In the rows, zero is written as 128.
Where one turn sends some rows of the set: a few examples, then the rows asked:
gomod: [103 118 150 127 131 117 164 124 130  89 151 116 146 114 132 114 106 109
 132 123 136 124 127 122 143 130 107 137 133 147 129 135 107 115 115 133
 119 125 154 120 177 149 140 135 137 161 104 116 137 144 123 128  89 134
 117 111 136 114 115 119 143 123 106 118 119 139 145 123 160]
laf: [133 133  97 132 127 116 141 131 118 143 127 109 122 115 197 122 115 111
 144 110 118 143 123 129 119 135 135 130 113 103 123 140 112 117 137 134
 118 125 163 112 124 108 142 143 129 161  90 114 139 137 123 132 140 135
 112 111 144 112 120 133 142 138 119 111 104 144 130 116 158]
tiral: [133 129 150 136 110 113 131 120 114 129 126 124 105 116 119  99 128 106
 137 127 132 139 128 123 119 125 136 126 120 136 123 133 124 114 113 133
 128 122 162 126 169 138 150 130 115 151 126 111 147  69 133 120 133 142
 119 111 139 129 130 100 121 133 109 131 130 101 117 113 143]
sil: [101 119 146 127 127 108 173 116 129 100 155 119 149 109 128 118 110 120
 129 125 129 130 122 122 145 133 111 133 128 147 122 137 124 111 118 131
 126 129 156 125 179 138 143 135 145 158 102 111 138 144 117 130  90 136
 111 108 137 112 107 129 150 135 110 115 121 135 159 126 157]
sika: [133 130  99 133 119 124 144 127 108 141 135 111 127 120 195 117 119 115
 146 106 117 148 119 135 120 135 142 125 105 102 118 135 122 110 140 138
 119 126 160 115 125 109 140 141 122 162  90 118 137 136 120 130 134 138
 110 111 142 116 119 136 143 142 128 112  99 144 134 116 149]
lezuk: [125 132 144 139 115  99 138 113 111 137 127 134 105 107 119 105 132 115
 130 138 125 141 125 119 126 130 134 126 115 138 118 141 132 109 110 128
 137 122 163 133 175 123 149 136 121 141 127 112 147  69 127 134 139 140
 113 108 142 123 124 115 131 151 115 136 133 101 133 108 136]
feba: [139 125 100 127 122 126 146 126 114 133 128 116 123 119 190 116 123 117
 145 104 117 139 123 129 116 134 137 123 107 103 114 136 121 104 146 135
 121 129 160 121 124 112 134 139 118 159  95 128 138 139 120 139 138 137
 113 110 139 115 121 133 142 137 128 111  95 144 137 119 139]
tun: [138 129  95 132 127 113 145 122 113 138 126 115 123 120 186 117 119 113
 145  99 120 144 122 128 113 137 141 129 114 100 117 138 119 112 145 132
 120 125 160 120 123 112 136 143 123 159  93 113 142 143 125 132 135 140
 114 109 144 112 124 138 137 137 125 109  92 136 136 118 150]
Bomaf: [ 95 117 152 130 127 119 168 123 123  96 157 118 152 125 131 113 113 118
 126 128 136 120 119 123 144 135 115 127 122 148 128 133 117 112 112 134
 126 131 153 122 178 138 133 136 134 156 100 124 130 147 118 137  84 129
 111 111 131 113 112 125 153 133 113 121 119 139 144 123 151]
Kota: [114 148 123 142 158 125 108 106 112 132 133 134 151 128 111 105 162 112
 130 131 131 140 127 128 138 132 120 124 124  93 131 132 115 133 140 140
 124 132 149 117 167 114 150 124 107 141 132 116 137 141 130 113 139 134
 108 115 125 114 104 138 126 148 123 114 126 149 133 113 133]
tiko: [133 116 131 138 138 129 179 109 127 144 143 115 117 134 136 128  92 116
 135 158 128 130 117 124 146 132 118 134 127 120 131 137 139 120 119 135
 129 126 135 112 105 149 143 130 125 136 152 113 137 135 128 120 127 132
 114 113 149 109 130 127 133 130 112 119  98 118  99 126 121]
Fazem: [135 116 130 136 135 128 176 105 119 145 144 122 120 127 136 131  93 123
 136 162 127 132 115 130 151 130 117 137 123 119 123 134 143 116 122 134
 129 123 132 115 106 145 145 131 121 139 157 112 138 133 128 119 126 137
 109 114 149 111 128 136 134 136 118 119 101 122 108 123 116]
Likim: [103 120 148 129 128 109 163 124 122 108 151 119 153 111 127 119 102 119
 135 132 132 124 118 124 149 130 112 143 124 149 130 135 113 123 110 135
 121 121 152 122 178 140 141 139 143 164 100 118 138 147 115 122  84 134
 110 112 138 116 112 125 150 133 113 118 125 139 146 119 161]
gan: [142 130  99 128 131 114 142 132 118 137 119 116 119 117 190 121 119 113
 142 110 120 132 125 125 114 135 134 129 112 103 122 141 107 108 143 131
 120 124 162 121 122 111 134 143 122 158  94 126 137 143 123 142 139 135
 114 110 140 112 123 130 139 133 123 109  99 143 131 116 147]
Litup: [123 123 134 134 136 132 174 108 124 139 160 113 121 124 153 137  95 118
 125 171 127 137 114 133 153 133 117 131 123 118 120 139 139 107 116 131
 129 128 132 105 108 137 153 129 120 138 155 103 130 121 129 126 130 134
 109 114 143 112 117 138 141 143 114 120 111 127 106 125 124]
Nadod: [112 145 122 146 156 142 120 105 132 125 132 118 136 127 119  93 163 104
 132 118 127 148 135 120 134 132 115 111 134 100 138 133 119 129 141 144
 131 142 157 112 164 122 156 114 121 134 130 115 140 137 132 112 151 129
 116 113 130 111 105 124 123 138 106 112 123 146 134 129 134]
tipuv: [114 147 128 144 154 135 105 115 117 137 134 122 152 137 113  97 158 107
 138 129 133 139 125 131 136 128 123 120 125  96 141 127 112 142 135 148
 118 134 150 110 162 120 150 121 111 144 125 121 136 139 130 102 138 130
 113 116 125 118 105 125 125 139 116 113 129 150 119 117 139]
Gomor: [109 132 144 148 113 110 135 111 109 129 133 128 103 118 132 101 135 106
 128 135 130 146 127 118 126 132 138 120 117 136 125 140 127 112 103 128
 140 121 162 124 176 120 150 136 116 135 124 109 143  67 137 137 137 137
 115 112 143 124 128 117 133 150 115 143 131 107 124 110 136]
rosoz: [127 123 134 133 136 133 170 110 126 138 160 110 121 128 150 137  92 115
 130 164 130 137 113 134 148 132 119 134 126 116 124 135 137 112 119 134
 122 126 131 104 106 145 153 128 118 144 154  99 133 122 131 118 126 136
 113 114 145 115 118 133 136 139 112 116 109 123 101 126 129]
famo: [127 115 129 140 138 131 177 106 122 140 142 122 115 132 140 128  94 119
 131 161 129 130 117 125 148 132 115 133 125 122 129 139 139 116 117 134
 133 124 133 113 107 142 143 131 120 130 153 117 135 135 129 127 129 133
 113 113 149 108 130 134 137 135 117 124 100 124 105 124 113]
runub: [133 130 102 131 122 129 138 134 115 134 129 110 121 116 203 120 119 114
 144 113 117 141 125 131 120 132 134 127 108 106 120 137 110 108 137 137
 119 124 160 115 123 108 139 139 119 161  94 128 133 136 122 138 141 133
 112 113 140 115 121 132 145 137 125 111 104 153 131 114 143]
dogo: [129 135 152 137 111 102 127 120 106 136 132 130 115 110 123 109 126 112
 135 141 130 141 122 129 125 126 137 132 113 133 118 135 124 113 110 130
 127 117 159 128 172 129 152 135 113 154 126 111 146  64 130 122 133 144
 112 111 138 131 123 110 128 148 116 133 139 104 123 106 146]
gela: [123 131 151 140 110 116 136 124 119 138 133 117 104 126 127  97 132 106
 131 131 129 139 125 123 119 131 142 114 115 137 129 135 128 117 107 135
 131 129 164 122 170 130 145 130 123 146 115 116 140  65 128 125 136 136
 117 109 134 129 124  96 130 141 106 135 132 102 109 116 144]
peku: [ 89 116 145 136 122 121 167 115 119  94 156 118 150 115 137 110 109 115
 134 123 133 135 122 123 153 131 111 135 126 149 128 135 121 118 111 135
 129 123 154 118 181 139 143 135 138 152 102 118 139 143 121 129  88 133
 112 112 142 112 117 132 154 134 114 125 120 145 154 122 151]
pudaf: [114 149 121 142 155 131 123 112 128 152 134 121 144 125 115 100 163 117
 130 135 120 142 125 124 141 132 122 112 122 103 136 135 127 134 136 146
 130 143 154 118 167 107 151 119 129 135 122 125 134 140 119 113 151 125
 108 113 125 114  93 123 134 154 113 112 135 147 135 124 133]
logif: [122 125 133 137 140 132 170 114 127 140 158 109 118 135 153 135  95 113
 124 169 130 131 112 130 148 135 120 129 127 118 130 139 135 112 113 131
 127 127 133 103 106 138 148 131 119 137 150 104 127 126 131 126 127 130
 112 114 142 111 120 132 140 139 110 120 109 125  95 126 128]
Beg: [117 146 119 144 151 138 116 104 127 130 133 121 141 112 122  98 157 108
 140 124 125 155 135 126 141 128 114 124 134 101 129 133 118 132 142 146
 123 134 154 113 166 122 165 115 120 142 134 113 145 133 128 101 153 135
 112 116 136 114 101 129 124 142 108 110 130 152 143 122 135]
lesiz: [116 130 149 146 115 109 135 118 108 134 129 128 107 132 121  95 136 105
 127 132 134 134 122 120 119 133 142 116 113 135 131 136 129 116 105 132
 139 126 163 125 174 126 138 137 116 138 117 119 138  74 134 136 132 134
 117 109 137 125 131 107 132 143 116 143 125 100 111 111 137]
vol: [130 149 125 134 155 129 119 114 132 150 133 119 145 123 107 102 159 118
 132 132 120 136 126 126 134 130 121 115 124 102 132 130 123 130 146 145
 121 144 153 121 162 117 152 116 126 147 125 121 137 139 118 106 148 132
 109 111 122 118  91 117 126 146 109 102 132 141 135 127 140]
fek: [101 116 150 130 124 124 172 127 132 102 153 111 146 117 136 111 106 116
 133 126 130 125 122 120 147 129 109 131 125 155 133 134 115 118 111 139
 125 130 156 120 177 141 140 130 146 158  97 129 134 145 115 128  94 126
 114 112 136 114 112 115 152 129 106 118 125 143 144 128 154]

tun -> laf
sil -> Likim
And these:
Fazem -> rosoz
lesiz -> Gomor
Kota -> Beg

Where one turn sends some rows of the set: a few examples, then the rows asked:
vumem: [142 127 126 153 140 117 121 137 117 131 103 130 138  99 102 130 125 117
 131 115 131 141 126 116 111 127 107  99 117 110 139 130 129 135 130 114
 121 126 124 130 115 111 124 128 140  98 136 110 127]
Duk: [112 106 144 109 132 107 129 148 113 126 129 107 112 110 154 134 149 133
 119 110 137 150 123 124 109 137 134 134 131 114 101 121 125 128 154 110
 137 159 132 139 134 136 107 141 119 151 151 129 101]
Fubaf: [135 118 134  91 131 129 128 147 128 114 106 133 122 147 134 124 138 147
 150 135 134 163 133 127 123 138 136 153 153 133 115 137 119 143 154 116
 129 148 147 143 119 139 125 137 123 128 148 146 107]
Sovis: [144 114 118  86 121 115 137 136 126 133  96 121 116 110 116 124 155 137
 129  93 123 127 124 126 114 123 121 123 162 115 101 157 115 150 151 106
 142 120 119 145 150 142 112 132 111 158 129 126 119]
dukon: [102 116 123 116 134 127 131 125 107 126 118 111 110 135 155 120 128 159
 122 140 125 138 130 123 115 147 128 133 148 109 110 129 143 145 150 111
 150 148 141 127 131 135 110 159 129 148 144 128 122]
kezop: [135 132 118 154 143 118 117 142 119 134  97 125 134 112 122 125 140 139
 138 120 140 137 129 113 116 133 115 105 110 121 134 117 129 144 130 125
 135 145 122 112 118 110 125 128 146  97 139 120 109]
ladu: [109 112 111 112 127 122 145 131 102 107 128 118 104 127 130 122 127 131
 119 115 115 159 102 140 121 121 138 139 161 112  86 141 125 153 139 116
 108 141 148 146 143 118 118 141 148 141 114 122 128]
div: [128 128 127 158 154 119 122 132 118 142 104 139 135  98 105 129 130 108
 135 115 124 129 130 120 109 123 117 101 139 113 132 132 134 133 133 115
 115 107 142 124 119  97 119 128 139 111 118 108 120]
Zomi: [133 139 116 160 141 108 122 123 127 150  91 122 124 114 111 116 164 126
 137 111 148 110 132 113 122 122 116 116 133 123 130 125 132 158 129 118
 117 126 124 119 132 101 129 131 137 114 131 115 115]
libez: [121 113 104 117 125 119 152 124 121 117 106 112  96 118 129 110 153 132
 117 103 111 153 109 130 124 118 129 146 157 106  86 151 109 155 141 114
 108 157 130 148 138 114 111 146 131 150 126 124 132]
buzu: [120 114 161 109 141 118 125 133 134 129 121 103 115 126 131 126 123 147
 136 132 114 155 125 128 127 135 136 141 165 127 114 129 120 132 157 115
 120 150 121 151 118 148 104 133 126 130 153 132 110]
guve: [143 132 122 155 135 117 127 135 128 135  91 117 130 103 115 118 163 130
 121 123 140 134 129  97 114 129 111  98 130 109 134 139 128 134 130 107
 108 122 129 130 131 111 134 154 129 115 137 105 129]
Bege: [137 125 124  97 128 125 135 139 147 122  92 128 106 143 129 119 165 132
 148 122 132 138 141 113 131 124 131 153 161 133 109 157 103 143 145 120
 126 148 136 146 124 132 122 143 117 146 136 138 112]
pokas: [136 108 145 113 142 121 135 124 152 132 106 105 104 121 124 116 140 140
 138 108 118 132 135 120 136 133 133 143 179 129 105 153 106 138 155 115
 114 137 129 146 127 135  95 129 124 149 148 135 105]
Kef: [114 115 154 105 121 104 143 147 118 121 121 112 103 129 136 138 133 119
 122 106 141 139 116 136 119 114 147 135 151 107  73 118 129 124 130 110
 130 136 153 143 136 135 108 124 129 129 120 114 115]
tutar: [120 125 137  90 139 132 136 137 131 117 113 136 110 153 133 125 144 123
 154 139 125 140 136 128 128 116 145 150 177 134  98 141 120 137 136 120
 123 130 146 147 122 128 127 138 126 133 115 131 115]
kibom: [125 137 115 163 151 116 129 133 125 135  96 132 119 108 118 120 154 123
 133 120 153 132 121 102 114 122 119  98 123 107 135 140 131 144 135 106
 125 111 137 118 120 113 130 149 122 104 123 115 107]
ludi: [123 107 134 129 124 110 128 151 123 129 110 112  70 132 107 127 167 118
 137 108 114 145 121 120 124 117 117 137 171 122 117 163 103 138 131 107
 136 148 133 142 144 127 110 143 116 141 131 113 114]
vul: [151 112 131 149 142 126 127 140 110 126  97 128 137 109 114 134 131 126
 127 121 137 153 124 104 114 140 119  98 128 112 132 119 138 138 128 113
 117 115 139 127 123 105 131 140 142  92 135 106 120]
pesat: [125 118 159 101 143 121 136 134 145 117 118 108 102 135 124 130 114 129
 138 125 111 136 129 132 134 117 141 131 178 127  94 142 111 127 135 122
 120 131 133 149 125 139 101 122 140 130 130 121 114]
ruvis: [136 142 113 150 140 106 128 135 134 150  80 123 119 108 118 122 150 116
 129 112 139 124 132 109 122 117 114 104 122 126 133 144 136 147 139 118
 114 113 130 124 123 116 131 130 125 113 131  99 118]
seg: [115 119 136  78 135 121 139 143 118 129 112 129 122 117 124 126 132 129
 138 122 103 139 115 137 102 110 142 116 165 111  89 140 121 131 140 114
 150 121 121 139 137 137 111 130 119 141 100 115 123]
tov: [130 100 103 121 124 130 141 115 123 135  88 119  93 134 137 112 134 142
 132 109 123 128 137 111 132 142 121 140 164 107  94 137 128 152 143 117
 156 141 147 122 132 120  94 147 125 146 140 124 123]
Dere: [124 111 106 115 125 121 139 136 105 113 117 116 112 118 132 119 134 148
 119 112 114 179 102 134 114 136 131 141 142 110  95 145 114 149 150 116
 120 163 143 142 136 129 112 148 136 135 136 127 120]
farum: [121  96 141 119 130 110 129 166 115 107 114 115  95 124 126 139 147 131
 134 114 121 172 121 133 111 141 108 139 145 114 137 155 116 138 146 111
 141 151 138 147 137 133 103 137 118 131 149 129 114]
Sen: [132  98 128 117 129 112 133 132 121 144 110 110  88 117 129 127 162 116
 125  85 128 132 125 112 129 120 136 137 162 117  78 132 110 133 140 112
 136 148 137 131 140 122  98 136 119 156 135 115 100]
vimuf: [123 141 124 151 154 118 125 138 119 130 101 133 135 117 117 128 134 121
 139 121 144 121 131 131 114 123 129 104 132 122 124 132 139 144 126 123
 123 110 148 113 128 100 124 119 152 106 117 113 113]
Lusop: [103 112 153 123 131 106 140 158 113 124 117 129  92 139 111 136 143 121
 144 124 115 158 112 144 110 121 130 137 172 112 110 150 127 131 135 107
 129 129 163 145 135 129 105 127 120 117 116 115 119]
kiteb: [130 103 135  82 125 119 131 144 103 133 111 127 130 110 126 129 141 146
 137 111 111 160 115 129 102 137 130 134 157 111 113 119 135 154 157 107
 144 135 109 146 129 139 112 131 110 134 135 129 121]
mipop: [130 122 128 156 158 125 132 133 121 134  98 131 129 106 118 127 147 117
 133 129 127 135 133 108 112 128 128  95 149 114 124 131 139 134 128 111
 112 103 145 122 132  91 130 144 139 116 111 104 124]
Zesa: [131 108 138 117 127 115 116 137 136 109 127 116 104 138 147 113 158 151
 148 125 104 159 129 131 114 133 144 136 146 118 108 135 112 134 157 134
 128 152 122 122 129 133  99 141 120 121 140 118 122]
vilep: [119 140 123 151 161 113 128 137 118 143  96 134 121 112 125 132 135 110
 136 126 130 136 132 119 116 121 121 105 128 127 131 135 148 142 137 122
 119 107 136 120 120 103 134 129 135 109 117  98 119]
genap: [131 136 122 162 143 110 118 131 123 148 102 125 134  96 102 120 150 118
 125 117 129 125 126 113 115 121 107 101 134 114 139 140 126 139 135 108
 114 123 123 132 119 106 129 142 130 120 131 106 124]
Ved: [127 124 121 157 162 121 135 137 117 128  99 142 118 109 118 128 143 114
 139 115 149 138 121 109 109 121 125 104 126 106 133 132 133 143 130 111
 129 107 132 115 117  99 128 141 127 101 115 117 111]
surap: [142 100 137 119 118 107 126 122 136 117 125 118  92 144 131 110 167 134
 148 111 117 132 131 127 129 127 144 155 167 117 102 134 119 155 155 129
 112 133 125 131 140 120 101 132 117 127 137 114 130]
suk: [133 116 142 110 121 110 116 135 137 100 137 117 102 150 137 121 144 140
 141 122 120 139 127 146 122 127 152 136 160 120  99 147 119 136 153 130
 118 119 148 127 148 138 103 130 132 120 130 111 126]
gofup: [140 125 118 148 144 117 123 143 117 147  93 128 127 110 120 129 131 119
 132 116 136 148 132 110 118 132 115 110 116 127 143 126 146 147 143 121
 125 120 131 123 117 115 131 127 128  98 141 105 115]
godet: [115 126 126 108 122 118 154 125 122 111 103 113  95 147 137 124 113 139
 124 129 133 119 126 126 126 124 128 132 150 100  87 129 135 144 122 113
 144 131 146 134 132 132 107 141 134 130 124 113 144]
dosul: [134 127 115 155 149 118 131 134 114 126 102 132 120 111 112 130 141 122
 136 118 156 136 116 104 117 124 121 104 117 109 140 128 131 150 127 111
 126 114 129 125 118 112 137 143 128  90 131 115 108]

ludi -> farum
surap -> Zesa
kiteb -> seg
And these:
libez -> Dere
genap -> vumem
tov -> dukon
vilep -> ruvis
pokas -> buzu
vimuf -> Zomi
mipop -> guve
Sen -> Duk
Bege -> Fubaf
dosul -> Ved

